In the data rows, the value 50 means zero.
Every row has a hidden score from 0 to 30. What is each row's score? 15 is about the middle. The score is a weighted sum of the row's numbers plus the product of two more (or one squared), each taken from its middle value.
Array([61, 59, 37, 65, 37, 53, 36, 60, 50, 61, 39, 55, 70, 27, 46, 41]) -> 11
Array([55, 43, 46, 35, 50, 49, 36, 24, 57, 62, 60, 75, 71, 58, 30, 62]) -> 18
Array([74, 20, 45, 58, 61, 62, 53, 48, 47, 51, 49, 47, 49, 42, 52, 38]) -> 9
Array([60, 40, 52, 31, 72, 69, 48, 58, 45, 51, 46, 68, 68, 30, 29, 42]) -> 17
Array([69, 60, 46, 66, 23, 49, 53, 39, 56, 36, 39, 44, 41, 65, 50, 44]) -> 6
Array([34, 66, 44, 64, 30, 39, 60, 31, 51, 55, 46, 45, 42, 64, 58, 62]) -> 15
Array([34, 59, 44, 62, 25, 33, 62, 56, 51, 59, 45, 46, 43, 67, 51, 56]) -> 15
Array([63, 21, 19, 61, 63, 41, 58, 51, 56, 51, 47, 54, 48, 57, 50, 50]) -> 7
Array([31, 58, 44, 73, 70, 29, 53, 52, 51, 56, 41, 42, 49, 50, 48, 42]) -> 15
Array([43, 60, 63, 34, 68, 41, 61, 15, 45, 58, 47, 46, 49, 68, 52, 54]) -> 22
Array([39, 57, 47, 61, 31, 25, 66, 49, 61, 60, 46, 42, 43, 67, 42, 51]) -> 14
Array([63, 28, 38, 68, 63, 32, 57, 51, 49, 54, 41, 48, 54, 53, 44, 51]) -> 12
Array([68, 30, 52, 68, 66, 30, 50, 54, 53, 45, 41, 47, 48, 50, 44, 48]) -> 13
Array([21, 59, 28, 62, 59, 74, 48, 59, 50, 49, 38, 36, 58, 54, 44, 53]) -> 11
Array([47, 55, 55, 68, 34, 37, 38, 25, 46, 61, 55, 52, 42, 66, 57, 65]) -> 17
Array([38, 61, 51, 61, 37, 49, 34, 49, 48, 46, 50, 48, 33, 61, 42, 99]) -> 21
Array([39, 29, 52, 33, 39, 54, 74, 69, 55, 56, 51, 55, 46, 39, 60, 68]) -> 13
Array([37, 60, 47, 64, 32, 28, 62, 52, 48, 63, 45, 42, 42, 66, 48, 56]) -> 16
Array([51, 39, 46, 28, 55, 57, 38, 60, 49, 55, 55, 72, 68, 66, 26, 43]) -> 15
Array([63, 34, 40, 62, 71, 58, 56, 30, 63, 33, 39, 46, 33, 72, 40, 40]) -> 7
Array([28, 62, 43, 64, 23, 71, 55, 48, 54, 64, 48, 40, 56, 40, 59, 41]) -> 10
Array([40, 65, 47, 67, 57, 62, 68, 30, 55, 34, 37, 33, 17, 57, 62, 47]) -> 9
Array([69, 30, 49, 34, 56, 72, 64, 55, 38, 53, 55, 55, 56, 35, 43, 36]) -> 14
Array([40, 67, 54, 36, 40, 59, 45, 60, 35, 43, 60, 51, 81, 34, 52, 58]) -> 22
Array([58, 30, 55, 67, 57, 65, 52, 32, 47, 53, 47, 53, 73, 32, 45, 33]) -> 17
Array([68, 44, 59, 28, 39, 32, 62, 55, 47, 50, 50, 71, 62, 49, 39, 53]) -> 18
Array([33, 54, 45, 61, 59, 40, 49, 65, 48, 20, 53, 47, 77, 37, 53, 63]) -> 21
Array([58, 32, 48, 28, 46, 55, 55, 51, 40, 62, 54, 54, 75, 64, 54, 34]) -> 15
Array([49, 54, 61, 41, 43, 20, 48, 56, 94, 52, 56, 54, 29, 41, 51, 55]) -> 9
Array([67, 45, 53, 31, 45, 24, 60, 56, 43, 56, 50, 66, 61, 56, 39, 54]) -> 18
Array([31, 60, 53, 62, 67, 26, 40, 61, 54, 62, 38, 38, 51, 54, 49, 60]) -> 24
Array([46, 61, 53, 41, 42, 48, 77, 9, 58, 53, 49, 51, 49, 42, 58, 63]) -> 17
Array([35, 51, 44, 42, 68, 63, 46, 71, 57, 7, 45, 47, 61, 49, 51, 71]) -> 14
Array([41, 53, 56, 55, 30, 26, 54, 54, 56, 68, 38, 37, 45, 65, 62, 71]) -> 27
Array([44, 37, 59, 35, 56, 60, 40, 47, 41, 42, 50, 48, 88, 63, 57, 60]) -> 23
Array([40, 61, 62, 44, 35, 44, 55, 57, 79, 32, 43, 74, 58, 38, 63, 12]) -> 8
Array([43, 55, 54, 37, 48, 52, 89, 50, 49, 43, 40, 38, 31, 53, 56, 55]) -> 15
Array([48, 59, 52, 33, 33, 44, 44, 62, 40, 54, 65, 57, 33, 79, 49, 43]) -> 13
Array([57, 33, 44, 34, 61, 59, 39, 26, 53, 56, 54, 68, 71, 64, 34, 59]) -> 16
Array([70, 35, 50, 33, 62, 35, 69, 50, 40, 46, 52, 53, 61, 52, 51, 43]) -> 17
Array([44, 69, 57, 28, 38, 53, 65, 68, 46, 55, 37, 37, 34, 52, 55, 72]) -> 26
Array([54, 64, 49, 38, 40, 53, 43, 59, 32, 40, 58, 49, 85, 39, 56, 53]) -> 23
Array([67, 54, 67, 56, 50, 58, 32, 45, 77, 58, 35, 37, 59, 32, 51, 22]) -> 16
Array([39, 49, 45, 54, 55, 42, 45, 59, 51, 30, 51, 47, 61, 35, 50, 99]) -> 24
Array([67, 31, 47, 64, 66, 30, 60, 45, 46, 57, 49, 51, 55, 46, 45, 30]) -> 13
Array([64, 30, 28, 67, 59, 74, 56, 46, 41, 50, 49, 45, 56, 46, 31, 41]) -> 16
Array([43, 20, 98, 45, 60, 53, 42, 57, 52, 50, 54, 55, 41, 58, 47, 55]) -> 15
Array([38, 68, 47, 69, 39, 44, 30, 53, 46, 51, 56, 46, 43, 65, 54, 42]) -> 14
Array([70, 31, 43, 38, 62, 30, 65, 55, 43, 53, 56, 55, 56, 50, 47, 42]) -> 15
Array([53, 37, 43, 31, 52, 57, 39, 69, 48, 51, 51, 69, 66, 65, 21, 56]) -> 17
Array([66, 57, 48, 62, 30, 49, 38, 32, 56, 22, 50, 58, 61, 62, 47, 52]) -> 16
Array([44, 61, 93, 47, 67, 62, 42, 44, 56, 23, 49, 41, 62, 34, 64, 17]) -> 13
Array([43, 51, 43, 54, 56, 42, 89, 30, 52, 47, 45, 42, 39, 53, 49, 49]) -> 15
Array([56, 56, 57, 37, 36, 46, 45, 18, 82, 53, 61, 50, 26, 72, 48, 51]) -> 7
Array([69, 33, 61, 73, 33, 64, 57, 46, 53, 36, 44, 47, 31, 40, 51, 58]) -> 15
Array([36, 55, 39, 58, 41, 31, 55, 54, 55, 91, 43, 42, 38, 57, 45, 55]) -> 16
Array([63, 63, 38, 63, 36, 52, 38, 60, 51, 57, 47, 49, 68, 22, 44, 45]) -> 14
Array([31, 63, 50, 62, 55, 70, 45, 18, 49, 65, 41, 42, 62, 43, 55, 50]) -> 17
Array([40, 61, 0, 58, 58, 65, 60, 41, 64, 43, 44, 44, 34, 56, 59, 60]) -> 4
Array([45, 59, 54, 31, 72, 45, 42, 60, 36, 52, 62, 51, 21, 75, 47, 43]) -> 13
Array([69, 33, 62, 29, 67, 37, 60, 62, 50, 44, 44, 43, 46, 61, 46, 57]) -> 21
Array([57, 43, 45, 35, 56, 53, 42, 15, 51, 59, 60, 70, 70, 60, 32, 57]) -> 18
Array([67, 27, 47, 63, 68, 34, 59, 44, 52, 47, 40, 47, 47, 58, 46, 47]) -> 11
Array([41, 69, 67, 31, 75, 53, 36, 60, 37, 54, 55, 50, 42, 31, 49, 63]) -> 24
Array([66, 27, 42, 35, 63, 61, 59, 63, 37, 55, 60, 50, 62, 35, 47, 41]) -> 13
Array([45, 63, 48, 35, 27, 47, 42, 68, 42, 56, 62, 55, 32, 73, 59, 45]) -> 12
Array([20, 58, 54, 64, 54, 53, 60, 35, 74, 49, 56, 33, 44, 47, 25, 66]) -> 10
Array([61, 59, 45, 59, 41, 59, 42, 63, 53, 56, 21, 57, 65, 33, 44, 43]) -> 7
Array([34, 37, 58, 36, 58, 67, 56, 38, 56, 35, 39, 43, 40, 77, 68, 74]) -> 15
Array([37, 73, 49, 31, 32, 48, 43, 53, 52, 53, 63, 55, 36, 71, 62, 40]) -> 10
Array([53, 61, 59, 40, 43, 44, 46, 61, 45, 54, 62, 10, 33, 69, 59, 60]) -> 28
Array([40, 86, 40, 39, 42, 62, 42, 58, 48, 40, 58, 51, 30, 40, 62, 56]) -> 13
Array([41, 32, 47, 74, 42, 43, 55, 32, 52, 50, 54, 50, 69, 53, 54, 50]) -> 18
Array([59, 40, 60, 35, 26, 73, 52, 61, 40, 54, 59, 67, 52, 40, 27, 68]) -> 24
Array([34, 28, 61, 39, 69, 40, 63, 68, 42, 45, 52, 54, 48, 63, 56, 53]) -> 15
Array([50, 67, 53, 73, 28, 50, 36, 57, 46, 54, 47, 50, 35, 36, 54, 61]) -> 15
Array([53, 42, 45, 36, 53, 57, 90, 45, 49, 49, 49, 51, 50, 37, 46, 35]) -> 14
Array([33, 60, 55, 65, 32, 35, 61, 55, 50, 51, 38, 43, 39, 69, 61, 48]) -> 14
Array([44, 65, 50, 36, 34, 52, 45, 51, 79, 53, 58, 49, 22, 30, 48, 95]) -> 14
Array([35, 60, 59, 64, 53, 34, 26, 55, 72, 52, 50, 47, 37, 61, 35, 60]) -> 14
Array([41, 53, 45, 62, 54, 37, 41, 27, 62, 32, 57, 53, 25, 78, 56, 71]) -> 14
Array([45, 63, 38, 67, 68, 21, 59, 55, 43, 46, 44, 41, 37, 56, 43, 55]) -> 16
Array([33, 51, 35, 60, 27, 72, 56, 38, 88, 50, 44, 41, 40, 58, 47, 50]) -> 1
Array([38, 66, 51, 69, 34, 30, 39, 54, 47, 59, 60, 52, 48, 52, 54, 40]) -> 17
Array([71, 33, 59, 35, 69, 47, 69, 50, 42, 35, 50, 47, 34, 63, 41, 47]) -> 15
Array([71, 36, 46, 31, 66, 41, 64, 49, 39, 44, 47, 59, 49, 66, 47, 40]) -> 12
Array([28, 62, 46, 65, 60, 26, 49, 63, 47, 60, 42, 52, 54, 52, 45, 49]) -> 18
Array([46, 46, 63, 48, 63, 63, 47, 43, 55, 31, 48, 6, 58, 63, 66, 66]) -> 24
Array([35, 53, 32, 58, 74, 29, 61, 48, 51, 62, 32, 43, 44, 62, 50, 60]) -> 14
Array([59, 42, 36, 32, 64, 57, 34, 63, 46, 52, 48, 67, 63, 69, 27, 43]) -> 12
Array([64, 29, 48, 32, 62, 58, 54, 64, 42, 64, 56, 56, 64, 29, 52, 38]) -> 13
Array([40, 58, 42, 62, 30, 27, 62, 46, 56, 63, 43, 43, 50, 67, 51, 52]) -> 14
Array([67, 33, 66, 34, 38, 66, 51, 22, 50, 62, 55, 64, 56, 40, 45, 69]) -> 19
Array([67, 40, 40, 64, 37, 21, 59, 48, 53, 49, 50, 51, 45, 63, 52, 50]) -> 11
Array([62, 25, 45, 29, 59, 63, 59, 55, 67, 59, 57, 50, 62, 33, 49, 29]) -> 4
Array([63, 62, 50, 63, 37, 61, 39, 22, 52, 64, 47, 52, 65, 28, 50, 45]) -> 14
Array([65, 29, 45, 68, 62, 30, 56, 51, 54, 54, 38, 45, 48, 53, 48, 50]) -> 11
Array([70, 66, 46, 62, 35, 40, 28, 43, 56, 50, 49, 46, 41, 60, 58, 37]) -> 6
Array([32, 37, 60, 39, 73, 51, 33, 61, 43, 60, 52, 56, 36, 70, 57, 61]) -> 15
Array([48, 66, 53, 70, 43, 47, 30, 60, 54, 57, 48, 25, 37, 41, 54, 67]) -> 21
Array([65, 31, 43, 32, 58, 69, 61, 51, 39, 54, 54, 62, 66, 34, 52, 31]) -> 13
Array([38, 51, 61, 68, 50, 34, 40, 33, 54, 31, 57, 55, 30, 69, 57, 73]) -> 20
Array([60, 30, 45, 66, 59, 63, 54, 41, 42, 59, 49, 53, 70, 30, 44, 31]) -> 16
Array([36, 53, 57, 65, 56, 68, 39, 31, 62, 20, 42, 48, 71, 42, 66, 50]) -> 14
Array([59, 59, 48, 57, 60, 66, 44, 47, 12, 51, 45, 43, 51, 52, 53, 48]) -> 18
Array([28, 35, 58, 37, 71, 45, 68, 62, 40, 46, 54, 51, 42, 64, 51, 58]) -> 15
Array([33, 59, 51, 62, 27, 30, 63, 52, 50, 60, 47, 44, 41, 64, 56, 56]) -> 16
Array([40, 53, 61, 36, 69, 68, 40, 34, 55, 27, 38, 37, 61, 66, 72, 61]) -> 21
Array([21, 59, 35, 69, 67, 75, 52, 54, 45, 52, 49, 45, 42, 40, 39, 40]) -> 15
Array([64, 66, 36, 65, 64, 26, 54, 48, 43, 52, 38, 36, 43, 51, 55, 40]) -> 10
Array([69, 29, 48, 38, 63, 31, 66, 61, 39, 53, 54, 54, 44, 49, 54, 47]) -> 15
Array([30, 60, 37, 59, 89, 36, 51, 44, 56, 52, 43, 40, 40, 58, 46, 45]) -> 12
Array([34, 59, 56, 64, 61, 32, 28, 48, 72, 48, 49, 46, 37, 64, 40, 59]) -> 13
Array([31, 62, 35, 63, 24, 76, 54, 45, 49, 54, 44, 41, 52, 56, 46, 63]) -> 14
Array([63, 62, 62, 62, 47, 41, 33, 35, 73, 45, 40, 74, 52, 41, 31, 33]) -> 11
Array([34, 59, 50, 57, 29, 33, 56, 50, 52, 50, 44, 87, 38, 61, 48, 51]) -> 21
Array([29, 60, 50, 65, 56, 22, 54, 63, 48, 63, 45, 41, 51, 50, 55, 45]) -> 19
Array([32, 53, 45, 66, 55, 67, 41, 15, 57, 63, 42, 42, 59, 49, 51, 68]) -> 16
Array([67, 62, 40, 62, 40, 65, 33, 58, 43, 55, 42, 45, 62, 31, 53, 35]) -> 11
Array([65, 64, 35, 66, 62, 25, 48, 49, 46, 51, 36, 44, 48, 54, 49, 37]) -> 6
Array([67, 57, 34, 61, 64, 60, 36, 53, 41, 58, 38, 37, 66, 36, 55, 26]) -> 11
Array([39, 65, 47, 35, 40, 54, 40, 54, 81, 33, 56, 46, 80, 39, 46, 50]) -> 10
Array([72, 53, 27, 63, 57, 60, 32, 59, 51, 55, 40, 41, 59, 29, 46, 45]) -> 8
Array([68, 28, 41, 37, 59, 60, 60, 55, 39, 60, 56, 58, 63, 30, 53, 35]) -> 13
Array([58, 44, 63, 37, 43, 21, 55, 61, 43, 61, 55, 58, 75, 45, 44, 50]) -> 25
Array([34, 70, 52, 34, 59, 36, 30, 58, 47, 55, 53, 59, 57, 60, 54, 52]) -> 20
Array([34, 54, 42, 64, 25, 32, 60, 58, 55, 61, 46, 43, 49, 65, 56, 49]) -> 13
Array([36, 33, 60, 40, 75, 37, 34, 66, 45, 58, 62, 60, 51, 53, 58, 52]) -> 14
Array([11, 46, 54, 65, 52, 43, 55, 58, 55, 50, 51, 60, 52, 51, 47, 57]) -> 18
Array([63, 32, 48, 34, 57, 54, 59, 64, 35, 56, 60, 53, 70, 32, 54, 34]) -> 15
Array([64, 31, 50, 31, 57, 66, 58, 53, 39, 60, 55, 58, 69, 32, 52, 30]) -> 13
Array([24, 63, 45, 63, 66, 30, 49, 54, 55, 63, 38, 44, 54, 48, 55, 49]) -> 18
Array([64, 20, 48, 57, 63, 79, 47, 51, 53, 52, 42, 42, 47, 43, 42, 50]) -> 9
Array([67, 33, 59, 65, 56, 35, 60, 45, 36, 47, 47, 45, 48, 60, 35, 56]) -> 20
Array([46, 69, 61, 70, 36, 45, 35, 42, 48, 56, 51, 50, 39, 31, 47, 77]) -> 21
Array([45, 65, 71, 35, 30, 42, 38, 65, 42, 61, 54, 76, 38, 39, 53, 67]) -> 21
Array([66, 27, 53, 66, 65, 30, 57, 50, 53, 47, 42, 45, 40, 55, 45, 53]) -> 13
Array([30, 31, 60, 36, 63, 49, 69, 62, 43, 46, 52, 50, 46, 69, 51, 57]) -> 14
Array([65, 33, 44, 38, 57, 60, 62, 62, 42, 60, 60, 24, 65, 38, 54, 34]) -> 13
Array([59, 50, 29, 36, 63, 55, 51, 69, 72, 17, 53, 58, 43, 64, 48, 8]) -> 3
Array([62, 42, 73, 39, 31, 33, 55, 64, 38, 46, 65, 65, 51, 46, 36, 67]) -> 27
Array([30, 67, 48, 32, 67, 34, 63, 64, 39, 50, 56, 47, 43, 58, 49, 50]) -> 18
Array([74, 55, 46, 35, 61, 68, 48, 20, 49, 50, 50, 71, 52, 34, 30, 52]) -> 15
Array([53, 39, 44, 35, 53, 76, 35, 27, 51, 62, 54, 71, 73, 50, 35, 54]) -> 15
Array([81, 57, 32, 57, 64, 55, 55, 44, 41, 52, 46, 41, 51, 27, 42, 29]) -> 9
Array([72, 69, 46, 66, 38, 58, 59, 28, 56, 36, 43, 39, 32, 35, 51, 49]) -> 10
Array([36, 60, 48, 61, 29, 29, 61, 54, 50, 59, 42, 42, 52, 67, 49, 56]) -> 18
Array([44, 39, 62, 20, 52, 70, 52, 47, 74, 40, 57, 63, 49, 28, 74, 52]) -> 4
Array([50, 54, 65, 33, 31, 46, 42, 67, 83, 54, 65, 52, 27, 25, 57, 60]) -> 8
Array([36, 63, 54, 72, 40, 51, 69, 49, 51, 45, 40, 39, 30, 31, 53, 69]) -> 18
Array([74, 31, 51, 34, 72, 47, 54, 44, 42, 48, 46, 52, 44, 66, 50, 46]) -> 12
Array([62, 36, 55, 68, 51, 33, 63, 47, 33, 52, 50, 54, 50, 52, 29, 58]) -> 25
Array([71, 36, 69, 50, 46, 65, 57, 22, 76, 40, 61, 50, 25, 46, 54, 16]) -> 3
